Look-ups in named tables: a row name and a column name give one cell, copied from the table.

tomi:
,nek,tazov,niv,fav,givet,bipir,susupas,magefe
figita,131,210,141,99,180,131,151,184
fef,134,147,203,191,139,137,120,97
nev,162,209,113,141,130,111,133,180
buze,229,167,202,145,152,146,180,127
ziv,196,123,132,190,130,153,172,102
ruk,178,177,121,133,181,103,175,190
nitufa,124,100,196,151,163,200,173,107
bizu,56,144,186,156,149,176,159,170

What is the fav of fef in tomi? 191
What is the bipir of nitufa in tomi? 200
What is the susupas of ruk in tomi? 175
What is the bipir of figita in tomi? 131
What is the susupas of ziv in tomi? 172
What is the fav of figita in tomi? 99
What is the tazov of bizu in tomi? 144
What is the givet of nev in tomi? 130
What is the nek of nev in tomi? 162
What is the bipir of buze in tomi? 146
What is the tazov of ziv in tomi? 123
What is the tazov of ruk in tomi? 177
What is the bipir of ziv in tomi? 153
What is the fav of bizu in tomi? 156

gomemuk:
	lobeni	bef	kotumi	kuf	git	davuvu	gak	fot	tapepo	sodozo
vemenu	13373	-60729	71094	1510	43527	90517	-5466	20345	1288	12064
siza	5315	14862	-589	31737	8358	44825	-11397	22213	28953	-10552
rap	-514	-15500	-34740	30449	910	15254	-10610	25100	-4543	52525
zil	-17122	-10136	-21977	31774	11227	21443	-26964	43012	5484	24482
malat	6730	-7250	-28393	13411	13873	21763	-21057	-34394	17353	-89151
nameme	5242	-6429	16007	31396	15071	-9613	11697	-1987	29243	8406
sos	2326	8592	29545	6044	50260	8423	-7321	44568	27764	-27783
gudavoz	5543	14329	35774	25429	16132	651	19928	35559	25910	43063
rim	14802	28298	5559	16790	4326	7751	25056	27138	20716	6053
sol	8785	-1755	-6707	8795	12012	15912	-10564	-5874	22721	-32347
depuvo	29648	16795	-12610	1138	46857	-5249	20619	12267	-24643	24154

kotumi of nameme is 16007
sodozo of depuvo is 24154
bef of gudavoz is 14329
sodozo of malat is -89151
davuvu of vemenu is 90517
fot of sos is 44568

bev:
,bisi,zal,dig,domenop,regopo,laboli,berevo
sot,4161,-6137,5165,7232,3716,-4998,6112
dek,1734,164,682,846,493,123,68
vuzem,4558,3558,2952,-780,2085,-1220,-408
biba,3663,2939,2396,-475,1947,-706,-338
mor,-283,-5088,-3652,928,-3885,-1212,-4252
runere,452,1626,412,400,778,1516,325
fadekad,-812,-322,88,2049,843,2179,1542
nik,1395,4306,2876,1099,3342,2887,3239
bufu,549,2623,598,149,921,2536,737
tuzivev,739,-1619,-859,1231,-935,115,-1189
sani,1352,1370,1140,1274,909,1405,667
mon,1606,15,1590,1997,1430,60,1212

zal of biba is 2939
laboli of fadekad is 2179
dig of tuzivev is -859
laboli of tuzivev is 115
zal of runere is 1626
dig of mor is -3652
dig of fadekad is 88
Which row has the largest dig? sot

beve:
	sogipif	dokesib	bofogam	zozudan
ruvetu	25.26	38.82	75.68	38.88
nisobu	20.96	42.73	62.08	39.77
mis	28.98	41.04	52.84	32.79
por	30.82	42.04	38.72	33.22
malu	37.39	39.41	43.12	38.12

What is the sogipif of por in beve? 30.82
What is the zozudan of malu in beve? 38.12
What is the bofogam of nisobu in beve? 62.08
What is the dokesib of mis in beve? 41.04
What is the bofogam of mis in beve? 52.84
What is the zozudan of ruvetu in beve? 38.88
Row with the largest bofogam: ruvetu

rogones =
	lovena	fiz	mip	vunoz	gebevez	tofikug	puse	barano	gebobu
butem	193	199	115	143	57	138	163	110	126
simizi	123	137	126	136	114	129	133	130	130
giv	109	82	131	114	171	119	125	134	124
latu	160	138	123	124	114	124	149	116	124
gedi	48	179	125	175	65	137	87	140	139
telu	89	100	131	129	148	122	113	135	128
lud	66	84	134	127	166	121	95	142	130
fonorus	205	184	115	134	69	135	164	105	123
gez	203	143	120	117	110	123	165	105	118
gukipo	78	25	142	95	228	110	111	144	121
vuveti	110	200	120	171	47	139	121	127	137
duv	183	115	126	107	141	120	155	111	119

gukipo, gebevez => 228
vuveti, fiz => 200
gez, gebevez => 110
simizi, fiz => 137
duv, gebobu => 119
telu, barano => 135
lud, gebobu => 130
lud, gebevez => 166
latu, gebevez => 114
giv, gebevez => 171
telu, tofikug => 122
gukipo, barano => 144
fonorus, gebevez => 69
fonorus, mip => 115
gukipo, lovena => 78
giv, mip => 131
butem, fiz => 199
gedi, gebevez => 65
gukipo, tofikug => 110
vuveti, mip => 120
Which row has the largest barano? gukipo

togefu:
         lakunu  tadog  mufafu    pir  vazimo  fakados  bevira
kepu      54.63  50.76   50.62  43.84   62.28    93.67   22.20
gasubel   61.47  68.75   58.96  49.50   81.43    45.15    1.97
rosole    52.32  52.82   50.46  47.38   60.50    92.13   24.12
ruba      62.02  46.20   51.47  33.80   69.84    93.48   13.79

lakunu of rosole = 52.32
pir of gasubel = 49.50
tadog of gasubel = 68.75
pir of kepu = 43.84
bevira of gasubel = 1.97
mufafu of kepu = 50.62
fakados of gasubel = 45.15
fakados of rosole = 92.13
vazimo of kepu = 62.28
tadog of kepu = 50.76
tadog of rosole = 52.82
vazimo of gasubel = 81.43
bevira of rosole = 24.12
lakunu of kepu = 54.63
vazimo of ruba = 69.84
mufafu of rosole = 50.46

mem
fields: nir, koz, mon, lele, tugito, nub
lok: [0.0, -0.4, 0.2, -0.5, -0.3, 0.6]
nufude: [-0.4, -0.6, -0.5, -0.1, 0.5, 0.5]
nazot: [-0.4, -0.7, 0.9, -0.1, -0.5, 0.0]
mab: [0.5, 0.6, 0.5, 0.5, 0.5, -0.2]
bosote: [-0.4, -0.2, -0.5, -0.2, -0.6, -0.2]
zus: [-0.7, 0.8, 0.7, -0.6, 0.9, 0.2]
peme: [-0.3, 0.7, 0.4, -0.7, -0.3, -0.2]

nazot, tugito => -0.5
zus, nub => 0.2
nazot, koz => -0.7
peme, mon => 0.4
zus, koz => 0.8
zus, nir => -0.7
mab, nir => 0.5
bosote, tugito => -0.6
zus, mon => 0.7
lok, koz => -0.4
zus, lele => -0.6
peme, koz => 0.7
nazot, nub => 0.0
nufude, lele => -0.1
bosote, nir => -0.4
lok, tugito => -0.3
lok, mon => 0.2
nazot, mon => 0.9
nazot, nir => -0.4
zus, tugito => 0.9
Row with the largest nub: lok

zolem:
	vuso	mato
mobat	-0.2	0.9
rugub	-0.8	0.9
meser	-0.6	0.1
zunaref	-0.8	0.8
kuvomen	0.4	0.8
fam	-0.7	-0.4

mobat, mato -> 0.9
zunaref, vuso -> -0.8
kuvomen, vuso -> 0.4
zunaref, mato -> 0.8
kuvomen, mato -> 0.8
meser, vuso -> -0.6
mobat, vuso -> -0.2
meser, mato -> 0.1
fam, vuso -> -0.7
fam, mato -> -0.4
rugub, mato -> 0.9
rugub, vuso -> -0.8
Which row has the largest vuso? kuvomen

Table fud
,semopoz,tuf,kofo,gela,tid,zuf,totepi,div
sog,690,412,430,435,674,175,417,407
bivi,282,416,425,424,224,316,416,420
vem,465,398,412,403,698,387,426,418
fati,765,432,396,402,339,514,406,432
dud,366,434,432,403,539,203,409,411
lel,410,419,386,403,387,84,419,428

tid of bivi is 224
kofo of sog is 430
zuf of sog is 175
semopoz of fati is 765
totepi of vem is 426
gela of lel is 403
div of lel is 428
semopoz of vem is 465
div of vem is 418
gela of bivi is 424
zuf of lel is 84
zuf of vem is 387
tuf of bivi is 416
Which row has the largest totepi? vem

